128 stands for zero in the data rows.
Here are some points:
[103 164 153 121 111 173 155 144 119 128 159 129 151 145 164 123 126 168
 139 100 176 107  86 158 139 113 131 141]
[120 178 124  90 128 154 122 137 132  80 178 165 143 168 167 129 110 183
 166  56 150  96 127 140 144 108 141 161]
[121 159 127 126 162 115  74 150 136  78 110 128 131 146 112 128 111 115
 137 174  44 176 152 110  90 166 141 156]
[ 92 169 154 145 111 169 149 150 130 114 157 126 151 135 154 117 117 165
 132 106 168 116 102 149 140 114 127 151]
[110 133 112 136 124 107 130 118 129 129 122 153 122 129 121 111 115 119
 110 128 104 107 161 102 151  97 147 112]
[ 99 178 166 107 110 186 122 172 138  99 160 135 139 163 187 166  87 184
 153 109 132 147  91 166 115 129 128 131]
[128 127 148 100 114 150 127 129 124  43 144 155 140 143 129 127 126 157
 171  92 131 113 145 141 144 110 117 170]
[ 40 135 177 175  81 168 206 158 138 119 152 135 141 119 161 124 143 106
 119 144 139  77 117 132 159  81 141  92]
[ 91 181 164 154 137 159 126 152 116 108 135 123 169 129 118 120 129 127
 115 156 116 144 118 140 115 145 134 160]
[121 172 161 110 136 164  95 174 136  41 158 120 147 149 141 132 116 160
 164 122 109 149 121 145  89 172 137 178]
[164 110 163 141  84  82 178  97  95 101 107 137  92 114 134  85 169 115
 182 156 141  93  95 171 151 103  47 149]
[158  83 117 156 155 104 109 113 135 170  88  93 122  85  50 110 154  62
  96 171 107 157 158 100 107 172 120 140]
[145  69 117 176 109  96 172 116 103 247  80  91  97 104 117 138 158  67
 101 192 152 135  94 133 157 101  66  82]
[ 96 169 161 123 135 178 115 164 158  88 176 121 157 123 127 128 113 148
 108  82 140 118 145 109  82 164 224 134]
[204  55 118 102 118  79 125 109 149  81 110 117  94 115  81 125 165  98
 164 130 111 133 143 134 113 158  86 132]
[107 167 128 120 108 142 157 118  94 112 159 172 146 157 152 105 113 179
 153 104 164  89 109 170 167  67 112 157]
[197  51 120 115 113  68 119 106 155  75 105 112  81 115  92 112 159  97
 175 126 103 131 148 110 108 161  74 136]
[117 121 137 166 143 131 107 159 149 169  94  67 121 106 105 143 139  74
  84 176  85 169 131 102  79 178 148  90]
[154 107 124 157 167 101  71 139 147 201  87  60 120  89  82 123 150  72
  67 187  90 188 143  79  48 202 170  88]
[115 106 122 104  80 126 202 107 126 133 176 175 130 141 171 109 113 167
 126  38 217  39 123 126 179  51 156  93]
[136 121  81 108 186 110  47 126 155 140  96 126 116 125 102 163 113 101
  94 140  35 183 184  78  99 157 166 104]
[ 96 171 141 108 132 173 133 115 120  72 174 176 160 150 140 126 101 175
 156  92 150 105 140 151 158 101 136 178]
[152 112 128  76 108 138 134 112 157  47 172 163 128 137 132 117 123 167
 165  26 169  80 146 127 140 120 136 156]
[128 153 133 107 104 137 151 130 125  97 158 157 133 171 199 136 120 186
 173  76 156 103  90 158 146  95 102 133]
[181 101  81  99 184 108  43 130 159 165  99  92 120 112  89 149 129 106
 101 126  83 189 160  91  85 196 155 119]
[121 182 159 127 140 139  90 175 128 106 131 102 129 146 156 124 113 155
 136 146 121 156  94 150  75 165 145 124]
[ 98 176 134 131 106 143 172 121  99 108 155 177 151 153 166 108 111 175
 152 105 166  89 111 155 171  67 126 154]
[ 96 188 133 154 154 153 111 144 102 177 134 114 158 135 127 108 114 143
  92 148 146 142 120 125  96 144 169 131]
[122 165 140 127 152 147  75 154 151  76 137 111 136 133 127 131 118 136
 139 141  74 169 130 129  83 184 146 154]
[153  87  60 107 173 108  81  84 146 123 104 154 123 128  79 153 127 101
 115 108  59 151 205  78 153 131 138 134]
[152 122 124 144 141 124  87 148 135 136 104  85 114 127 112 142 139 101
 127 168  90 178 106 132  85 180 105 126]
[139  73 125 166 144  83 106 138 144 144  76  74 105  67  59 105 178  40
  80 209  65 162 179  78  78 195 159  96]
[157  39  88 135 157 122 108  95 155 185  88 114 115  98  74 180 146  74
 103 140  96 154 153  90 154 135  94 101]
[143 124 141 132  69  91 197 130  98 130 141 140  98 144 170 107 141 140
 168 110 196  74  82 164 161  84  75 111]
[ 93 190 160 105  93 179 160 145 143  65 194 150 149 158 186 117 108 193
 160  64 179  70 114 145 130  99 169 144]
[135 101  89 118 122  94 157  76 107 157 103 195 112 148 139 136 119 126
 137 120 121 103 138 127 203  55  87 119]
[130 121 126 184 141  61 113 138 112 160  62  82  97  85  79  85 173  45
  89 249  61 168 148 112  92 175 125 117]
[ 84 159 184 139 122 208 128 174 145  82 162 111 168 132 139 148 117 143
 144 126 120 141  88 149 105 155 131 154]
[130 166 179 106  94 137 138 157 140  23 163 142 130 154 175 109 124 178
 196 106 129 108 100 168 101 135 120 165]
[117 136 144 121  85 118 184 122 107 110 143 173 118 151 169 124 113 149
 155 104 161  76  98 159 173  64  91 128]
[152 146 126  82 125 141 120 129 120  14 166 167 153 183 146 122 107 205
 202  76 138 120 135 159 125 126 100 193]
[147 158 129  81 134 150 103 134 131  30 171 169 149 168 142 131 101 195
 205  77 131 131 127 157 132 127 113 200]
[ 27 190 188 137  85 199 185 172 149  78 187 153 153 149 205 140 103 172
 126 102 148  83 114 137 142  82 184  96]
[119  78  99 157 118 121 169  89 107 207 100 137 132 106  98 139 146  96
 104 137 157 103 129 120 194  83  93 124]
[137 154 160  87  91 137 156 137 126  37 179 157 122 177 184 111 118 205
 198  75 188  90  95 173 137 103 107 155]
[ 97 146 101 133 126  94 142 116 118 122 124 158 121 134 136  96 133 123
 103 127 117  97 170  98 135  93 175 102]
[174 108 102 123 130  85 135  85  97 134 105 155 118 133 114 107 130 128
 151 130 137 118 134 148 171  95  68 165]
[170  83  88 112 145  99 116  82 117 159 118 149 130 104  73 108 142 111
 116  95 152 108 168 101 154 124 127 156]
[185 103  79 105 177 100  47 119 150 169  94  94 116 118  80 139 125 111
 101 130  79 188 165  89  81 188 152 123]
Then 16 other points, each followed by its number:
[ 92 179 166 106  94 165 166 146 124  62 191 151 145 160 197 109 104 185
 166  62 181  73  97 159 134  93 161 136] 0
[139  97  75  96 164 114  82 107 144 146 119 152 115 126 113 169 114 114
 109  94  85 147 175  81 152 120 159 100] 1
[167  81  96 144 150  72  91 112 131 205  63  67  95  91  76 138 143  64
  75 198  92 189 148  98  88 188 136  80] 2
[111 194 130 129 141 169 128 118  97 134 144 161 161 166 152 136 106 184
 143  97 168 130 109 151 147 101 122 169] 3
[165 150 113  94 153 137  80 103 114  69 135 159 147 155 112 126 114 175
 179 100 118 150 122 162 140 142  84 213] 4
[108 176 124 139 136 119 115 125 108 119 132 148 145 135 138  96 122 139
 118 133 135 118 143 129 118 121 152 160] 5
[166 131 165  76 103 148 126 136 144  14 176 150 128 144 149 123 120 185
 210  71 157 108 112 158 125 141  95 187] 6
[123 198 133 113 149 130  81 147 105  67 146 148 142 171 156 112 102 175
 165 131 100 154 129 146 103 137 138 176] 7
[159 109 130 109  89 117 177 105 107 123 142 160 120 135 154 119 132 151
 167  96 190  87 103 162 174  80  72 148] 8
[ 46 211 183 127  90 179 166 178 133  81 179 154 144 173 226 148  88 184
 141 107 144  93  86 150 121  88 167  88] 9
[136 154 116 143 164 107  77 145 125 163  90  88 116 119 104 133 125 105
  83 186  84 180 132 106  66 178 159 114] 10
[144  84 101 118 116  92 163  87 128 130 141 148 115 121 126 111 148 131
 123  89 179  78 145 114 161  88 140 103] 11
[192  85 113 115 124 112 137  87 118 124 129 132 118 142 112 127 141 139
 180 110 156 132 102 153 155 116  41 165] 12
[ 53 227 185 135 110 186 152 194 124 105 176 120 157 139 195 105 102 183
 111 112 161 104 107 142  79 136 223 115] 13
[141 133 131  95 123 135 118 121 135  52 152 158 134 142 140 113 126 162
 174  99 127 129 133 149 136 134 122 162] 14
[130 121 151 132 130 131  92 194 159 134 118  56 106 122 150 148 137 102
 110 159  94 163 109 111  47 199 170  66] 15
Which of these numbered points is nearest to each point below, looking only along the 8 directions in which the first points spread most? Its number follows each.
[153 113  98 116 112  81 161  91 114 154 136 145 108 136 146 108 141 139
 133  63 188  67 141 119 159  81 135 105] > 11
[ 55 231 171 141 111 177 144 197 125  99 177 121 161 147 179  94 104 177
 103 109 161 109 122 136  74 138 241 119] > 13
[167  66  91 145 155  69  76 129 139 207  62  68  93  82  65 136 154  51
  70 193  82 183 155  82  82 188 139  73] > 2
[ 57 180 174 139  91 178 174 178 136 126 162 123 141 148 204 149 111 162
 129 116 162 104  76 146 136  98 148  86] > 9
[121 215 129 106 167 141  71 152 106  79 138 160 141 181 149 127  90 173
 151 133  83 176 127 145 108 143 142 170] > 7
[185  99 105 113 126 109 125  99 113 139 129 128 115 146 125 132 132 147
 173 110 166 130  95 165 144 117  55 154] > 12
[140 147 140  95 125 134 121 122 133  46 150 142 126 148 146 121 130 155
 165 102 128 118 122 149 137 126 120 158] > 14
[116 208 132 118 157 125  80 136 102  88 135 144 143 161 159 111 101 163
 152 141 104 149 116 146  98 139 147 168] > 7
[153  95  74  92 194 110  65  81 132 123 106 162 129 117  73 143 115 102
 113 119  56 158 203  82 152 136 144 146] > 1
[129 104 153  93 138 192  96 175 201  94 157  89 137 120 119 174 115 131
 115  76 114 152 135 103  79 188 180 102] > 15
[143 115 146 140  69  91 215 106 101 134 132 142 107 140 168  98 137 143
 155 125 206  65  84 166 153  69  74 118] > 8
[ 98 131 147 169 173 153  82 160 130 128  97  83 155  80  53 119 142  63
  77 212  55 186 161  98  78 203 147 162] > 10
[ 94 192 130 153 151 148 109 140  95 168 124 122 158 125 117 107 111 153
  93 150 141 141 130 136 100 142 179 137] > 5
[160  84  70  99 183 102  71  86 150 123 104 151 121 125  82 152 125  93
 118 110  56 151 198  79 146 135 134 125] > 1
[ 98 174 165 106 107 179 159 150 138  61 188 156 141 156 193 113 105 194
 161  59 186  72 107 156 132 105 158 139] > 0
[154 146 101 150 178 120  57 112 108 172 104  97 150 109  61 104 139 106
  99 151 110 184 152 107  72 194 154 167] > 10
[169  48 110 157 128  94 134 118 136 203  76  89  92  94  90 154 155  50
 105 193 100 162 116 120 138 147  60  88] > 2
[126 114 105 128 122 108 149  97 117 141 126 156 130 122 124 113 132 119
 113  98 153  95 139 116 162  91 138 116] > 11
[ 77 209 167 122 122 180 123 176 137 110 174 117 160 132 156 101 108 173
 103 101 170 122 112 121  76 154 228 125] > 13
[109 160 151  79 103 164 146 161 159  64 195 150 132 158 187 133 108 194
 149  29 169  78 117 132 112 116 183 111] > 0
[168 167 121  81 155 140  78 101 122  50 138 171 149 160 120 125 118 185
 196  95 122 146 130 158 136 142  88 218] > 4
[122 128  86 119 162 123 103 108 130 182 111 140 132 134 135 141 100 127
  95 103 112 139 157  87 157 105 154  97] > 1
[183 102 100 111 121 103 125  93 107 155 110 139 112 143 128 132 118 143
 165 121 160 133 104 154 169 103  56 151] > 12
[164  70  87  90 154 120 100  89 138 140 123 154 126 127 102 149 120 112
 117  81 108 121 171  97 158 117 135 122] > 1
[116 157 137 175 148 107 105 139  93 160  84  85 138  96  70  84 148  85
  95 219 104 166 143 129  74 173 138 152] > 10
[130 114 144  98 142 186  92 168 189 101 166  88 139 120 133 176 113 140
 120  82 113 144 139 108  79 189 182 108] > 15
[124 136  82 119 154 127 106 105 117 190 120 156 126 139 119 141 106 121
  91 111 117 142 153 103 148 101 174  97] > 1
[100 184 150 145 127 156 130 148 116 116 141 141 148 129 141 118 118 149
 119 150 123 140 117 139 111 131 141 156] > 5
[117 185 150 121 133 136  84 185 140  73 149 108 125 150 168 133 144 144
 148 110 101 147 107 129  68 172 146 141] > 7
[159 107 114  97 142 128 108  87 115  78 132 171 135 140 101 125 132 143
 172 112 114 123 154 142 165 112  81 200] > 4
[159  64 103 150 133  94 129 121 122 200  81  87 104  84  93 143 160  59
 103 175 116 163 119 120 130 145  75  95] > 2
[159  47 114 147 129  83 130 105 128 188  77 102  91 105  91 150 132  81
 116 193  94 163 128 126 141 149  65 102] > 2
[ 60 137 147 161 113 131 179 115 115  98 148 157 154  88  97  79 136 106
  91 134 133  75 185  93 153  94 197 135] > 5
[ 82 173 206 131  68 141 171 204 152  13 156 115 104 154 212 121 115 155
 173 142 106 109  93 163  79 138 148  81] > 9
[107 178 153 173 144 145 105 152 109 186 104  82 146 115 121 119 126 120
  93 190 125 173  99 131  79 168 152 116] > 10
[119 185 134 117 131 162 123 126 109 121 157 152 169 158 154 115  97 199
 158 101 170 122  95 173 129 116 121 182] > 3
[ 99 190 141 128 123 170 131 141 119 156 147 136 156 161 175 137  91 177
 126 100 158 126  91 158 137 102 128 133] > 3
[113 165 133 124 132 167 126 130 121 150 154 142 144 167 173 152  91 176
 135 106 152 129  90 147 136 106 136 122] > 3
[114 170 136 115 134 180 122 141 126 144 155 137 163 161 167 143  98 165
 140  93 152 130  95 149 138 106 128 143] > 3
[116  87  95 135 115 116 164  91 122 196 114 146 114 115 117 135 136 104
  96 136 139  90 142 109 187  71 128  85] > 11
[129 120  96 115 125 101 136  98 127 130 129 156 128 125 128 121 132 120
 120  90 147  89 156 106 152 105 148 129] > 11
[112 179 141 119 134 170 136 140 117 148 147 140 156 159 179 144  90 175
 124  97 163 131  94 140 147 111 144 133] > 3
[104 152 140  84 107 166 144 154 167  58 186 147 126 157 177 131 110 182
 154  37 163  79 133 124 115 115 187 109] > 0
[168 140 108  77 136 107  99 106 121  96 144 159 123 154 152 124 122 170
 159  72 151 118 142 130 121 136 135 160] > 14
[119 109 111 127 132 133 150 106 124 174 128 138 124 131 140 150 125 121
 100  88 154 108 136 107 166  74 139  98] > 11
[167  59  88 149 179 119  72 102 136 222  70  85 131  98  56 161 143  76
  94 174  97 195 125 106 123 169  88 120] > 2
[ 36 144 189 150  79 203 201 164 153 126 190 125 148 130 192 148 110 163
 119 107 167  77  84 150 148  93 151  74] > 9
[103 120 106 136 131 129 149 107 122 178 131 146 130 135 153 133 122 142
  99 106 154 100 131 113 155  79 150  98] > 11
[145  81 101 155 124 109 156  87 107 202 114 129 132  97 105 128 144 103
 105 127 168 108 133 118 177  96  84 139] > 11
